In the data rows, 128 means zero.
Here are some points:
[129. 123. 123. 105. 122. 137. 126. 129. 129. 148. 128. 122. 127. 126. 128. 122. 105. 106. 127. 118. 131. 126. 121.  85. 125. 132. 125. 128. 112. 126. 150. 126.  93. 151. 148. 134. 117. 132.]
[138. 123. 113. 102. 126. 137. 202.  73. 148. 126. 106. 137. 169.  40.  98. 119. 113. 124. 163.  75. 131. 127. 101. 128. 148. 122. 126. 138. 128. 127. 135. 121. 123. 130. 122. 132. 129. 111.]
[112. 129. 129. 128. 121. 136. 125. 129. 130. 114. 143. 126. 127. 133. 173. 127. 150. 125. 125. 126. 113. 142. 103. 119. 129. 134. 103. 135. 128. 123. 119. 144. 140. 137. 139. 121. 118. 129.]
[128. 168. 125. 126. 126. 138. 126. 130. 140. 129. 137.  85. 101. 129. 124. 139. 126. 171. 128. 127.  94. 149. 125. 128. 130. 151.  83. 125. 110. 149. 127. 123. 128. 106. 126. 127. 131. 130.]
[ 72. 133. 131. 126. 100. 145. 125. 131. 127. 121. 163. 129. 129. 128. 179. 125. 196. 124. 124. 129.  83. 139.  84. 111. 131. 144.  33. 127. 128. 127.  94. 154. 175. 140. 150. 117. 101. 128.]
[135.  78. 125. 125. 137. 128. 127. 131.  94. 108. 115. 194. 166. 144. 171. 125. 134.  48. 140. 128. 138. 125. 132. 119. 126. 108. 188.  85. 212.  53. 122. 230. 132. 154. 132. 146. 130. 168.]
[161. 126. 145. 125. 138.  64. 130. 159. 163.  38.  93. 133. 145. 131. 129. 183. 145. 156. 130. 133. 132. 132. 165. 207. 154. 117. 127. 137. 200. 137.  99. 128. 159.  53.  92. 113. 189. 128.]
[135. 126. 122. 127. 127.  56. 126. 130. 173. 115.  98. 126. 129. 138. 122. 231. 127. 127. 123. 131. 147. 152. 149. 129. 130. 126. 133. 134. 143. 128. 129. 127. 126. 119. 129. 125. 137. 130.]
[ 82. 126. 127. 125. 189. 149. 123. 131. 122. 122. 159. 152. 109. 155. 119. 123.  93. 131. 160. 129. 121. 126. 101. 139. 130.  90. 112. 125. 132. 137. 159. 143.  79. 124. 142. 107.  95.  93.]
[130. 107. 135. 176. 128. 120. 124. 133. 127. 161. 126. 154. 127. 128. 127. 139. 131. 162. 126. 255. 131.  92. 148. 132.  94. 121. 128. 125. 144. 136. 125. 113. 127. 120. 141. 159. 128. 123.]
[103. 123. 129. 131. 160. 114. 111. 144. 128. 126. 145. 151. 103. 161. 132. 130. 134. 126. 116. 143. 132. 128. 153. 128. 125. 106. 126. 136. 131. 127. 124. 119. 132. 130. 124. 127. 148.  83.]
[151. 129. 117. 125. 117. 120. 126. 132. 131. 119. 118. 126. 130. 123. 141. 128. 116. 128. 129. 131. 163. 114. 147. 176. 131. 132. 165. 119. 136. 124. 132. 121. 116. 117. 128. 130. 147. 131.]
[137. 124. 124. 102. 128. 126. 131. 132. 133. 138. 119. 129. 134. 127. 126. 128. 106. 111. 126. 126. 129. 125. 130. 104. 128. 129. 124. 129. 127. 127. 148. 126.  98. 145. 139. 132. 131. 130.]
[129. 121. 114. 126.  70. 126. 126. 132. 130.  88. 124. 118. 128. 126. 126. 130. 102. 130. 100. 130. 129. 126. 128. 151.  98. 191. 127. 149. 133. 118. 163. 130.  99. 103. 178. 243. 131.  74.]
[110. 127. 128. 126. 153. 115. 127. 136. 130. 125. 136. 138. 118. 148. 128. 129. 126. 133. 129. 135. 131. 125. 164. 150. 131. 122. 126. 106. 131. 128. 129. 125. 126. 123. 128. 126. 160.  94.]
[129. 134. 138. 133. 125. 122. 121. 143. 126. 127. 136. 111. 115. 150. 123. 129. 135. 139. 105. 133. 133. 122. 135. 131. 122. 140. 124. 110. 132. 122. 119. 126. 126. 120. 128. 130. 131. 162.]
[131. 127. 113.  64. 124. 135. 138. 124. 130. 141. 123. 107. 133. 121. 122. 127.  93. 157. 184.  98. 131. 128. 114. 130. 175. 139. 128.  78. 129. 125. 143. 149. 129. 115. 115. 118. 131. 170.]
[130. 132. 134. 140. 124. 140. 109. 137. 128. 126. 135. 114. 116. 137. 126. 126. 129. 119. 115.  97. 126. 137. 125. 131. 125. 138. 125. 139. 129. 124. 122. 127. 128. 132. 125. 127. 131. 146.]
[112. 121. 134. 150. 139. 121.  75. 156. 127. 127. 151. 149.  96. 180. 137. 127. 146. 114.  93. 148. 132. 122. 142. 123. 117. 110. 125. 155. 130. 127. 117. 117. 138. 141. 127. 128. 135.  82.]
[101. 193. 187. 122. 205.  94. 123. 118.  92. 101. 158. 153. 118. 128. 130. 164. 145. 135. 130. 128. 158. 158. 142. 151. 148.  40. 103. 132. 155. 236.  75. 111. 174. 106.  70.   9. 158. 129.]
[129. 133. 128. 126. 125. 139. 111. 132. 131. 125. 137. 109. 113. 133. 124. 128. 126. 121. 127. 105. 122. 136. 126. 130. 131. 142. 123. 132. 130. 124. 126. 126. 129. 133. 127. 131. 131. 137.]
[147. 123. 122. 117. 125. 140. 184.  66. 145. 121. 103. 130. 176.  21.  90. 117. 123. 113. 144.  91. 131. 125. 103. 126. 137. 126. 128. 165. 125. 126. 130. 127. 127. 136. 123. 131. 123. 121.]
[109. 123. 116. 106. 106. 152. 115. 128. 122. 146. 142. 121. 114. 127. 126. 111. 111. 109. 127. 109. 130. 125. 114.  89. 121. 140. 126. 129. 114. 116. 154. 126.  92. 154. 150. 142.  96. 128.]
[116. 129. 114. 120. 111. 129. 117. 128. 131. 126. 141. 108. 103. 137. 115. 127. 122. 140. 135. 130. 124. 125. 128. 139. 132. 142. 102. 121. 129. 123. 139. 113. 118. 117. 126. 132. 130. 139.]
[123. 127. 132. 129. 125. 136. 127. 128. 130. 111. 135. 129. 124. 135. 158. 123. 141. 123. 119. 127. 125. 137. 109. 122. 129. 130. 116. 138. 128. 127. 124. 137. 131. 133. 140. 124. 124. 132.]
[114. 179. 167. 127. 169.  93. 126. 109.  93.  81. 155. 153. 119. 127. 132. 163. 144. 141. 128. 129. 142. 155. 145. 156. 154.  52. 119. 129. 178. 220.  91. 115. 144.  85.  92.  37. 149. 128.]
[120. 114.  98. 129. 124. 128. 136.  54. 108.  49. 184. 126. 118. 120. 126. 125.  97. 135. 125. 129. 129. 124. 129. 138.  72. 148. 125. 135. 149. 118. 177. 128. 123.  74. 189. 165. 131. 125.]
[142. 124. 127. 127. 128. 141. 128. 144. 109. 114. 116. 130. 158. 141. 226. 161. 126.  92. 126. 129. 128. 139.  99. 116. 134. 126. 127. 109. 154. 123. 130. 140. 124. 138. 124. 132. 107. 130.]
[118. 126. 127. 120. 141. 120. 110. 140. 129. 128. 132. 140. 116. 150. 132. 129. 119. 128. 137. 147. 128. 125. 147. 129. 135. 119. 128. 126. 130. 128. 132. 122. 123. 127. 128. 129. 142. 102.]
[130.   7. 124. 126. 129. 103. 129. 132. 146. 112. 135. 155. 120. 121. 125.  78. 128.  99. 135. 130. 255.  17. 137. 129. 131.  98.  86. 103. 199.  48. 119. 134. 128. 157. 130. 145. 130. 153.]
[131. 146. 156. 164. 125. 117. 146. 116. 137. 125. 117. 106. 141. 122. 122. 131. 153. 117. 120. 153. 128. 111. 142. 128. 106. 146. 128. 131. 126. 117. 110. 134. 126. 135. 128. 133. 129. 134.]
[105. 124. 119. 113. 111. 138. 110. 128. 118. 138. 142. 123. 114. 125. 123. 120. 116. 114. 129. 114. 126. 128. 122. 112. 126. 133. 126. 132. 123. 117. 145. 126. 106. 139. 137. 136. 111. 127.]
[132. 126. 126. 123. 134. 120. 126. 132. 132. 127. 124. 128. 127. 126. 126. 127. 108. 131. 135. 128. 137. 125. 148. 144. 128. 121. 126. 125. 130. 128. 139. 129. 104. 119. 130. 125. 148. 123.]
[157. 124. 125. 126. 134. 119. 128. 131. 130. 125. 110. 131. 131. 126. 133. 125. 110. 127. 128. 127. 153. 121. 147. 144. 132. 124. 166. 128. 130. 128. 138. 129. 111. 122. 131. 127. 145. 129.]
[129. 147. 127. 126. 124. 138. 127. 134. 143. 127. 143.  93.  97. 133. 120. 138. 125. 166. 128. 129.  96. 141. 124. 129. 128. 148.  79. 123. 115. 140. 129. 119. 128. 105. 126. 128. 128. 135.]
[119. 129. 116. 126. 109. 120. 122. 131. 129. 127. 129. 112. 120. 130. 124. 132. 115. 143. 131. 133. 147. 122. 143. 152. 131. 133. 117. 119. 135. 122. 133. 122. 112. 122. 127. 131. 146. 132.]
[129.  43. 116. 128. 133. 111. 127. 129. 171. 132. 133. 192.  93. 129. 119.  53. 132. 143. 128. 131. 225.  29. 141. 128. 132. 115.  77. 129. 111.  37. 120. 156. 131. 123. 139. 162. 133. 132.]
[126. 124. 136. 125. 151. 121. 126. 132. 127. 112. 128. 131. 128. 132. 125. 130. 142. 126. 116. 129. 136. 122. 172. 176. 132. 124. 127.  87. 132. 126. 128. 139. 140. 121. 123. 122. 162. 103.]
[131. 185. 117. 125. 121. 149. 126. 132. 124. 128. 118.  83. 141. 126. 129. 143. 125. 152. 128. 128.  55. 177. 121. 131. 129. 161. 158. 130. 117. 148. 143. 123. 126. 112. 128. 126. 127. 128.]
Here are 10 more points, each followed by its number:
[125. 128. 115. 117. 112. 121. 122. 130. 126. 128. 131. 116. 120. 127. 125. 131. 115. 138. 130. 141. 141. 123. 139. 140. 132. 138. 120. 127. 131. 119. 138. 122. 111. 120. 128. 133. 140. 131.] 0
[106. 111.  81. 127. 115. 161. 127. 103. 124. 175. 166. 126. 127. 108. 141. 123.  89. 125. 102. 126. 130.  93.  86. 116. 107. 149. 123. 116. 126. 121. 165. 137. 109. 151. 201. 183. 109. 116.] 1
[129. 189. 163. 143. 127. 136. 149. 108. 129. 125.  88.  87. 192. 127. 135. 128. 155.  91. 126. 123. 131. 154. 119. 129. 116. 156. 134. 131. 130. 125. 101. 120. 129. 152. 128. 130. 130. 132.] 2
[129.  96. 119. 122. 124. 115. 127. 131.  64. 113. 148. 130. 128. 173. 129. 163. 125. 128. 131. 128. 145.  88. 136. 131. 131. 118. 101. 169.  79. 164. 130. 128. 128. 144. 124. 145. 131. 101.] 3
[207. 106. 129. 146. 193. 102. 150. 130.  14. 116.  79. 226. 255. 158. 255.  78. 150.  67. 166. 142. 228. 110. 141.  91. 131.  88. 255. 111. 179.  34.  78. 255. 201. 148. 149. 153. 171. 159.] 4
[119. 123. 125. 118. 134. 122. 107. 138. 132. 127. 133. 134. 118. 144. 129. 127. 123. 127. 133. 153. 131. 128. 140. 128. 133. 121. 126. 130. 128. 126. 131. 122. 123. 129. 124. 130. 136. 112.] 5
[129. 145. 156. 163. 125. 115. 153. 116. 136. 129. 117. 103. 145. 126. 122. 133. 151. 115. 121. 160. 129. 110. 146. 132. 109. 144. 127. 131. 126. 117. 113. 134. 125. 138. 128. 130. 128. 133.] 6
[126. 129. 132. 131. 124. 140. 120. 133. 134. 128. 146. 110.  98. 146. 122. 130. 129. 135. 120. 123. 125. 135. 123. 130. 130. 139. 118. 125. 129. 125. 121. 125. 126. 123. 126. 130. 131. 143.] 7
[128. 131. 146. 137. 126. 152. 124. 132. 129. 129. 131. 115. 120. 132. 126. 128. 136. 109. 110. 113. 129. 144. 113. 130. 124. 138. 127. 140. 127. 125. 110. 125. 130. 142. 127. 131. 129. 136.] 8
[128. 146. 128. 126. 125. 124. 127. 135. 132. 130. 134. 100. 113. 136. 120. 128. 129. 147. 120. 130. 132. 122. 133. 132. 127. 142. 121. 114. 126. 129. 123. 110. 126. 119. 127. 127. 127. 148.] 9
Which of these numbered points is nearest to each point below by angle, seen from the average point of the first points? Its number follows each.
[128.  99. 134. 127. 123. 126. 122. 138. 100. 127. 131. 133. 126. 134. 147. 144. 128. 125. 123. 134. 126. 111. 134. 130. 128. 128. 133. 130. 130. 162. 131.  99. 126. 126. 131. 158. 130. 120.] > 3
[129. 124. 104. 126. 126. 123. 126. 131.  69. 121. 131. 128. 132. 169. 133. 184. 125. 131. 149. 128.  96. 125. 131. 129. 127. 127. 160. 151. 104. 165. 128. 125. 129. 130. 120. 138. 132.  98.] > 3
[117. 123. 127. 124. 146. 116. 118. 137. 130. 128. 136. 140. 116. 148. 133. 126. 119. 129. 138. 140. 130. 125. 151. 135. 133. 120. 127. 120. 125. 127. 130. 120. 122. 124. 126. 131. 147.  99.] > 5
[128. 120.  25. 128. 126. 168. 126.  23.  95. 141. 210. 127. 126. 110. 161. 113.  71. 129. 109. 126. 129.  53.  94. 133.  45. 132. 124. 126. 125. 125. 200. 128. 127. 137. 240. 137. 129. 127.] > 1
[130. 152. 127. 126. 126. 126. 126. 130. 136. 129. 134.  91. 110. 129. 116. 128. 127. 165. 128. 129. 132. 124. 132. 130. 130. 146. 101. 122. 116. 139. 128.  99. 128. 110. 125. 126. 128. 139.] > 9
[120. 125. 115. 116. 110. 120. 126. 130. 126. 125. 130. 117. 120. 128. 124. 131. 114. 138. 129. 137. 142. 122. 136. 141. 129. 134. 121. 125. 135. 118. 137. 124. 112. 123. 130. 129. 143. 132.] > 0
[138.  97. 118. 149. 138. 105. 143. 143.  84. 148. 118. 206. 176. 131. 173.  40. 137. 202. 128. 171. 148.  89. 149. 144. 148. 107. 132. 133.  57.  34. 112. 242. 137. 109. 140. 158. 143. 133.] > 4
[130. 184. 159. 138. 129. 137. 142. 121. 126. 125.  94.  86. 186. 127. 136. 126. 146. 101. 126. 123. 127. 157. 118. 130. 122. 157. 133. 128. 132. 129. 103. 119. 126. 143. 131. 128. 130. 129.] > 2
[129. 125. 138. 131. 125. 174. 125. 130. 129. 147. 132. 127. 125. 126. 123. 104. 136.  93. 125. 103. 127. 128.  93. 128. 135. 130. 124. 135. 113. 124. 115. 131. 131. 166. 119. 132. 129. 129.] > 8
[131. 153. 157. 135. 126. 143. 134. 124. 131. 127.  99.  99. 170. 126. 135. 128. 152. 100. 122. 123. 128. 150. 115. 129. 123. 148. 130. 132. 130. 127.  99. 120. 126. 146. 125. 129. 128. 129.] > 2
[100. 126. 132. 138. 149. 115.  81. 156. 129. 127. 153. 150.  96. 179. 136. 126. 138. 120. 107. 152. 130. 122. 146. 123. 120. 110. 128. 143. 129. 126. 119. 120. 137. 134. 125. 130. 142.  84.] > 5
[128. 128. 143. 126. 126. 137. 125. 139. 136. 130. 149. 116.  82. 156. 119. 129. 136. 148. 103. 130. 128. 131. 125. 130. 127. 134. 123. 112. 127. 129. 110. 124. 125. 116. 129. 129. 129. 140.] > 7
[ 93. 123. 117. 101. 115. 161. 112. 127. 109. 157. 146. 127. 111. 126. 120. 104. 106. 103. 130.  99. 126. 128. 109.  77. 126. 134. 124. 128. 108. 122. 162. 126.  77. 161. 157. 136.  77. 129.] > 1
[127. 126. 117. 110. 116. 119. 121. 133. 128. 128. 130. 120. 124. 129. 128. 131. 118. 127. 128. 153. 133. 127. 143. 130. 137. 137. 127. 130. 130. 119. 139. 130. 117. 127. 127. 130. 139. 131.] > 0
[126.  99. 143. 125. 130. 129. 127. 131. 107. 107. 134. 131. 126. 139. 159. 126. 131. 127. 119. 130. 128. 131. 130. 124. 131. 123. 117. 149.  99. 153. 125.  87. 127. 137. 137. 148. 128. 115.] > 3
[113. 127. 113. 109. 103. 148. 115. 121. 118. 144. 137. 118. 118. 129. 125. 114. 114. 107. 126. 109. 126. 125. 118.  93. 123. 144. 127. 129. 115. 115. 152. 124.  97. 153. 144. 145. 103. 128.] > 1
[129. 229.  59. 126. 124.  61. 125. 129.  17. 137. 182. 122. 135. 120. 130. 255. 118. 127. 125. 126. 157. 255. 144. 129. 130.  89. 105. 129. 119. 215. 168. 126. 128. 135. 188.  51. 128. 134.] > 3
[132. 132. 129. 128. 126. 139. 113. 132. 134. 128. 141. 108. 110. 138. 124. 129. 128. 125. 127. 112. 128. 132. 126. 128. 128. 142. 122. 131. 130. 128. 125. 127. 132. 128. 127. 131. 130. 142.] > 7
[128. 124. 126. 127. 126. 169. 125. 130. 128. 144. 128. 115. 123. 127. 124. 107. 124.  94. 124.  88. 128. 129. 102. 128. 129. 146. 126. 133. 112. 115. 128. 123. 127. 162. 125. 139. 124. 131.] > 8
[118. 128. 122. 122. 117. 118. 121. 137. 128. 127. 131. 121. 120. 135. 127. 132. 118. 138. 135. 144. 133. 124. 152. 146. 138. 132. 126. 119. 135. 125. 135. 131. 116. 121. 129. 131. 149. 135.] > 0
[105. 125. 125. 131. 136. 112.  81. 158. 128. 126. 145. 139. 101. 181. 140. 129. 131. 131. 121. 169. 132. 127. 154. 132. 127. 120. 124. 125. 131. 125. 125. 120. 132. 127. 129. 131. 147.  99.] > 5
[ 88. 123. 113. 125. 126. 144. 123. 129. 114. 119. 165. 129.  80. 151. 102. 120. 118. 143. 136. 126. 119. 126. 117. 145. 131. 131. 108. 117. 136. 123. 142. 127. 112. 113. 133. 132. 114. 129.] > 7
[143.  98. 120. 127. 151. 125. 129. 129.  93. 107. 117. 174. 164. 139. 183. 116. 137.  64. 151. 128. 150. 120. 132.  95. 131. 115. 184.  96. 201.  66. 113. 232. 146. 150. 139. 147. 135. 151.] > 4
[131. 158. 166. 153. 126. 136. 154. 109. 140. 128. 101. 101. 171. 122. 130. 124. 154.  94. 122. 118. 130. 145. 120. 129. 108. 149. 128. 131. 123. 121.  98. 123. 130. 152. 130. 126. 129. 130.] > 2
[128.  82. 127. 132. 129.  69. 180. 174.  36. 131.  81. 255. 254. 141. 177.  26. 127. 234. 130. 207. 135.  75. 154. 130. 133.  72. 129. 146.  48.  11. 127. 203. 129.  83. 127. 139. 129. 148.] > 4
[101. 126. 115. 102. 109. 162. 113. 126. 116. 153. 144. 122. 116. 127. 120. 104. 111. 107. 126. 100. 125. 127. 113.  85. 126. 138. 125. 133. 110. 117. 160. 128.  78. 157. 152. 139.  82. 129.] > 1
[127. 134. 162. 134. 126. 146. 133. 124. 132. 130. 100. 112. 163. 123. 138. 128. 154. 102. 119. 127. 131. 145. 114. 130. 126. 141. 127. 132. 127. 122.  99. 124. 129. 148. 123. 132. 129. 128.] > 2
[134. 176. 116. 123. 120. 153. 128. 131. 127. 127. 106.  76. 158. 126. 133. 136. 119. 129. 129. 124.  55. 168. 118. 130. 131. 167. 180. 129. 129. 139. 145. 117. 124. 127. 129. 137. 124. 127.] > 2
[129. 129. 147. 146. 126. 115. 131. 128. 131. 128. 126. 119. 130. 124. 129. 135. 144. 121. 118. 158. 130. 120. 151. 130. 115. 136. 128. 134. 127. 120. 114. 134. 128. 133. 126. 128. 130. 135.] > 6
[126. 130. 122. 125. 126. 141. 124. 129. 137. 122. 150. 108.  91. 137. 113. 131. 128. 155. 128. 125. 107. 130. 121. 130. 129. 141.  87. 120. 124. 129. 133. 114. 128. 111. 127. 132. 129. 134.] > 7
[132. 191. 123. 125. 123. 147. 126. 131. 109. 125.  87. 100. 162. 128. 139. 137. 128. 134. 126. 130.  69. 173. 116. 131. 129. 162. 252. 129. 122. 144. 133. 115. 125. 117. 127. 132. 126. 129.] > 2
[ 91. 124. 117. 106. 119. 165. 108. 124. 112. 159. 152. 128. 107. 126. 122. 101. 109. 102. 130.  98. 130. 128. 105.  74. 123. 131. 124. 131. 107. 125. 160. 130.  82. 163. 151. 134.  76. 126.] > 1
[128.  10. 124. 129. 130. 106. 125. 132. 147. 113. 133. 169. 115. 123. 128.  80. 125.  90. 136. 129. 246.  27. 137. 128. 129.  99.  85. 110. 189.  48. 121. 138. 128. 153. 129. 146. 130. 148.] > 4
[130. 122. 113. 127. 127. 124. 125. 130. 141. 112. 126. 128. 128.  90. 115. 144. 122. 128. 185. 126. 129. 122. 134. 129. 132. 129. 126. 213. 107. 129. 133. 124. 129. 131. 117. 135. 130. 110.] > 3
[109. 127. 126. 133. 140. 115.  84. 153. 132. 128. 138. 143. 106. 167. 138. 125. 130. 119. 124. 173. 128. 128. 153. 124. 127. 121. 128. 143. 132. 124. 128. 119. 129. 132. 127. 132. 143.  90.] > 5
[117. 126. 135. 125. 123. 124. 126. 130. 119. 121. 140. 129. 125. 130. 162. 131. 157. 128. 121. 128. 141. 116. 139. 125. 128. 126.  91. 129. 125. 124. 110. 134. 142. 136. 156. 124. 133. 128.] > 3
[116. 124. 122. 122. 119. 114. 122. 135. 129. 124. 131. 123. 117. 134. 127. 134. 121. 141. 133. 141. 130. 123. 155. 146. 133. 133. 127. 117. 132. 124. 133. 127. 121. 118. 125. 134. 153. 134.] > 0
[155. 122. 128. 126. 135. 118. 128. 131. 129. 126. 110. 128. 129. 126. 129. 128. 111. 127. 128. 130. 148. 120. 141. 140. 130. 123. 165. 130. 130. 125. 138. 130. 113. 126. 128. 130. 142. 127.] > 4
[133. 132. 125. 126.  94. 134. 129. 130. 130. 120. 125. 101. 129. 131. 147. 130. 138. 121. 138. 129. 127. 132. 109. 123. 130. 142. 129. 121. 132. 133. 123.   0. 138. 134. 135.  99. 113.  97.] > 9
[128. 124. 113. 102. 108. 153. 128. 131. 130. 155. 125. 120. 127. 128. 128. 110. 101. 101. 126. 105. 127. 125. 107.  75. 128. 136. 127. 132. 109. 120. 159. 123.  81. 163. 152. 137.  92. 129.] > 1
[ 71. 127. 111. 124. 133. 145. 116. 132. 107. 120. 171. 134.  77. 158. 108. 118. 114. 140. 141. 123. 129. 125. 114. 150. 131. 125. 114. 120. 136. 131. 142. 130. 108. 116. 136. 126. 110. 122.] > 7
[129. 135. 110. 125. 126. 128. 124. 179. 132. 118. 129. 128. 126. 164. 197. 126. 111. 127. 159. 127. 130. 149. 113. 130. 162. 129. 127. 138. 130. 122. 130. 154. 128. 128.  98. 116. 131. 140.] > 4
[128. 130. 129. 124. 105. 129. 129. 130. 128. 132. 127.  86. 135. 134. 162. 127. 119. 130. 115. 127. 129. 127. 124. 131. 126. 135. 129. 138. 129. 136. 131.   0. 126. 127. 120.  73. 125.  72.] > 9
[109. 130. 119. 123. 115. 124. 119. 131. 127. 127. 143. 112. 102. 145. 109. 128. 121. 146. 135. 130. 134. 125. 132. 145. 131. 137. 106. 114. 133. 125. 135. 114. 120. 115. 126. 133. 131. 143.] > 9
[130. 129. 145. 147. 125. 120. 102. 151. 125. 128. 137. 115. 107. 162. 132. 132. 139. 133.  78. 142. 130. 122. 137. 130. 113. 139. 127. 113. 133. 118. 117. 133. 128. 126. 129. 128. 131. 163.] > 7
[130. 148. 148. 158. 124. 114. 154. 115. 137. 127. 118. 103. 145. 125. 123. 133. 146. 116. 125. 160. 129. 109. 146. 131. 111. 146. 127. 131. 127. 115. 115. 135. 129. 136. 128. 129. 133. 131.] > 6
[103. 125. 115. 113. 110. 148. 109. 122. 114. 142. 146. 121. 109. 128. 122. 113. 115. 113. 127. 105. 127. 127. 114. 105. 124. 144. 125. 132. 121. 118. 148. 125. 104. 148. 140. 139. 104. 129.] > 1
[121. 128. 115. 124. 110. 116. 125. 131. 127. 122. 126. 116. 118. 132. 124. 128. 111. 145. 135. 135. 142. 123. 149. 155. 132. 129. 123. 119. 137. 121. 133. 124. 111. 121. 128. 132. 152. 135.] > 0
[123. 131. 113. 130. 125. 102. 129.  95.  67.  73. 173. 127. 122. 127. 148. 153. 118. 127. 126. 124. 129. 151. 143. 137. 119. 121. 122. 131. 175. 135. 146. 127. 125.  90. 150. 118. 135. 131.] > 3
[128. 125. 134. 128. 125. 117. 120. 135. 123. 126. 140. 121. 110. 140. 122. 129. 132. 138. 119. 133. 133. 124. 138. 133. 127. 133. 126. 117. 134. 124. 124. 125. 126. 121. 124. 132. 132. 135.] > 9
[112. 126. 126. 126. 150. 116. 123. 134. 128. 128. 134. 142. 115. 151. 130. 127. 124. 134. 134. 136. 131. 124. 158. 142. 131. 118. 128. 112. 129. 125. 132. 124. 122. 124. 128. 128. 152.  94.] > 5
[128. 143. 161. 170. 130. 119. 147. 116. 135. 125. 120. 107. 143. 121. 123. 131. 155. 114. 114. 153. 131. 114. 140. 131. 101. 142. 125. 133. 125. 116. 108. 137. 130. 137. 128. 129. 128. 136.] > 6
[129. 131. 165. 179. 128. 122. 135. 125. 131. 124. 123. 117. 132. 125. 126. 128. 158. 109. 102. 140. 129. 125. 134. 131.  98. 136. 126. 142. 121. 121. 107. 134. 126. 141. 130. 129. 130. 141.] > 6
[101. 124. 120. 124. 172. 158. 125. 128. 118. 125. 144. 145. 123. 131. 118. 116.  89. 127. 144. 125.  96. 129.  97. 131. 128. 101. 101. 129. 131. 140. 171. 145.  67. 128. 149. 113.  81. 117.] > 1
[110. 127. 106. 112. 107. 143. 110. 131. 126. 127. 149. 107. 105. 129. 120. 122. 118. 130. 130. 109. 104. 132. 127. 130. 131. 148.  95. 130. 129. 122. 146. 116. 108. 123. 137. 139. 114. 131.] > 7
[128. 107. 107. 130. 129. 122. 125. 129. 136. 149. 128. 161. 124. 125. 123.  17. 134. 157. 130. 139. 215.  70. 141. 132. 130. 124. 123. 133.  89.  70. 125. 159. 133. 128. 159. 158. 142. 131.] > 4
[ 91. 125. 115. 107. 123. 166. 108. 121. 110. 160. 153. 125. 107. 129. 121.  99. 111.  98. 128.  95. 129. 124. 106.  75. 121. 132. 126. 131.  99. 123. 155. 126.  93. 165. 149. 133.  80. 130.] > 1
[131. 124. 154. 131. 126. 178. 129. 132. 131. 151. 125. 147. 130. 128. 127. 105. 152.  94. 121. 119. 130. 130.  85. 129. 137. 106. 128. 133. 114. 137.  96. 135. 131. 165. 106. 114. 131. 126.] > 8
[101. 133. 127. 127.  69. 160. 127. 123. 130. 125. 141. 113. 116. 121.   0. 127. 138. 127. 130. 127. 131. 136.  53. 126. 136. 156. 129. 127. 130. 128. 124.   0. 139. 129. 131. 109.  62. 115.] > 9
[163. 125. 113. 110. 108. 156. 133. 130. 139. 145. 106. 117. 150. 127. 136. 114.  97. 105. 130. 117.  99. 128. 106.  91. 130. 138. 153. 130. 119. 121. 171. 120.  66. 152. 154. 139.  88. 128.] > 1
[125. 124. 128. 121. 129. 124. 113. 135. 129. 127. 131. 133. 123. 133. 129. 126. 122. 127. 132. 140. 129. 125. 136. 128. 132. 126. 128. 130. 129. 124. 131. 127. 126. 129. 128. 133. 134. 125.] > 5
[131. 130. 150. 135. 128. 148. 121. 134. 131. 128. 139. 115. 110. 139. 126. 127. 136. 118. 103. 113. 130. 142. 116. 131. 124. 136. 123. 136. 129. 126. 109. 125. 129. 136. 126. 130. 128. 139.] > 8
[130. 140. 149. 141. 128. 154. 126. 129. 128. 128. 124. 104. 132. 128. 127. 129. 137.  97. 116.  98. 129. 156. 113. 130. 127. 142. 127. 139. 132. 124. 107. 125. 130. 146. 129. 130. 131. 133.] > 8
[131. 153. 132. 125. 125. 137. 125. 132. 140. 131. 139.  93. 107. 127. 124. 137. 129. 170. 125. 126.  93. 147. 122. 131. 131. 148.  89. 125. 109. 146. 123. 117. 129. 103. 126. 127. 132. 134.] > 9
[124. 131. 155. 125. 155.  70. 125. 128. 128.  70. 129. 133. 127. 128. 126. 187. 147. 138. 131. 126. 152. 142. 153. 187. 129. 107. 126. 128. 177. 151.  79. 125. 191.  89.  62.  98. 202. 131.] > 4
[129. 156. 112. 125. 122. 160. 127. 131. 128. 127. 120.  93. 135. 128. 128. 142. 123. 147. 128. 127.  26. 172. 116. 131. 130. 157. 147. 129. 124. 139. 144. 122. 126. 113. 131. 133. 125. 127.] > 7
[131. 131. 125. 121. 129. 135. 127. 141. 130. 148. 125. 122. 125. 145. 139. 125. 127. 128. 200. 127. 129. 119. 133. 128. 156. 119. 128.  96. 130. 126. 117. 171. 129. 133.  91.  87. 127. 188.] > 4
[132. 152. 137. 149. 127. 115. 163. 112. 140. 125. 112. 103. 151. 126. 124. 133. 137. 118. 126. 168. 130. 105. 151. 130. 122. 148. 125. 128. 126. 114. 121. 139. 127. 135. 127. 130. 131. 128.] > 6
[133. 124. 123. 128. 132. 121. 127. 131. 130. 126. 123. 129. 129. 127. 126. 128. 108. 130. 129. 130. 147. 122. 147. 148. 129. 124. 133. 125. 130. 124. 136. 129. 109. 119. 127. 131. 146. 125.] > 0
[123. 126. 132. 127. 124. 120. 122. 133. 126. 125. 139. 126. 112. 138. 121. 131. 133. 138. 123. 129. 132. 127. 142. 135. 129. 134. 125. 115. 133. 127. 123. 124. 131. 119. 124. 132. 136. 133.] > 9
[131. 169. 148. 128. 126. 165. 128. 135. 115. 126. 100.  89. 174. 126. 130. 149. 140. 110. 125. 126.  92. 210. 109. 130. 133. 154. 152. 129. 135. 142.  99. 123. 127. 140. 126. 130. 130. 126.] > 2
